(in the rows, 128 means zero)
A single turn carries every row of the set below to another of its rows. Some are shown first; where does it send the rows asked next?
j886: [139 174 124 166 125 127 108 127 139 127 145 128 176 104 129 111 106 145
 131 128 138]
j952: [152 143 142 142 153 128 119 156 123 102 134 149 134 123 120 137 110 134
 119 113 143]
j613: [139 133 127 179 145 130 129 136 125 134 130 140 107 105 136 139  97 139
 119 117 142]
j198: [143 155 133 140 137 153 108 134 127 101 128 161 152 125 138 133  85 161
 131 132 138]
j426: [155 142 151 172 151 113  95 124 157 132 122 139 160 105 143 126 106 144
 122 120 135]
j365: [125 131 145 157 122 138 124 131 126 121 151 143 137 109 122 131  97 129
 118 138 158]
j837: [132 154 131 150 129 128 109 132 121 108 143 164 136 134 152 119  93 157
 137 116 145]
j132: [137 122 133 188 147 126 107 150 139 120 150 137 130 115 139 102  98 134
 127 122 161]
j37: [135 146 145 167 134 159 117 144 139 139 118 143 165 113 128  99  99 159
 136 118 128]
j712: [153 152 142 157 149 116  83 150 149 126 126 130 126  99 139 131 105 138
 117 120 132]
j950: [159 175 130 181 155 145 113 141 147 126 132 150 150 106 129 111  88 126
 151 138 141]
j582: [150 172 135 187 143 151 113 145 134 139 118 157 153 103 133 131  97 129
 140 138 145]
j129: [147 140 146 164 161 139 111 134 158 116 146 148 140 109 136 126 110 142
  99  93 162]
j500: [147 150 138 167 146 125  77 151 153 114 132 136 131  92 141 136 106 151
 119 115 140]
j517: [153 137 116 163 135 129 122 127 139 119 155 164 125 115 128 111  83 135
 103 129 149]
j632: [141 162 132 182 143 152 111 124 132 151 145 143 128  95 123 111 115 132
 138 120 119]
j706: [145 152 129 201 138 169  99 136 143 135 148 147 141 111 138 102 118 140
 128 125 136]
j154: [124 151 150 155 152 150 114 129 154 136 153 169 142 107 144 112 112 116
 113 124 123]
j565: [130 131 114 150 149 141 120 150 138 127 162 138 126  94 121 113  97 133
 124 118 128]
j412: [125 143 127 155 163 137 117 132 116 121 152 155 148 118 146 130 106 116
 118  98 144]
j423: [164 152 128 191 123 139  87 125 140 119 144 148 137 104 117 106  99 153
 132 125 143]
j224: [113 165 126 167 164 150 108 146 140 136 151 164 156  95 151 121 110 142
 134 122 135]
j340: [153 139 133 153 152 126 101 159 126 101 138 167 141 117 123 129 100 144
 117 105 153]
j32: [119 157 128 169 165 135 116 141 123 113 147 164 141 126 145 116 108 127
 104 101 150]
j206: [143 160 144 181 151 119 105 126 161 110 128 139 141  95 135 132 103 163
 123 117 135]
j63: [140 149 137 144 129 124 111 125 115 120 139 157 139 142 155 119  97 142
 135 119 139]
j757: [149 154 130 164 144 160 126 132 148 133 124 146 151 111 129 102  91 162
 135 109 116]
j171: [161 155 142 177 120 140 105 117 127 125 132 125 130 107 118 128 109 138
 132 135 132]
j731: [119 157 141 166 149 158 114 132 159 125 154 172 139 101 146 118 112 131
 110 122 130]
j367: [154 172 111 170 127 133 113 121 136 136 131 143 169 107 134 122 103 150
 114 127 132]
j728: [147 157 139 136 145 127 104 136 126 117 129 163 152 131 128 103  82 145
 130 131 131]
j484: [138 146 155 155 161 127 118 130 148 128 141 147 134  96 121 129 106 135
 106  96 153]
j280: [139 166 129 162 173 145 118 140 141 146 140 158 153 119 158 113 115 126
 118 130 125]
j748: [131 128 122 170 137 149 110 162 133 139 136 153 132 111 134 116 110 141
  89 128 144]
j511: [146 150 126 152 123 158 106 127 114 135 150 139 144 114 119 111 105 137
 143 128 124]
j530: [148 163 121 172 122 162 102 134 121 125 144 160 136 124 124  94 103 155
 119 130 130]

j198 -> j280
j706 -> j171
Now these:
j132 -> j365
j484 -> j340
j757 -> j950
j154 -> j500

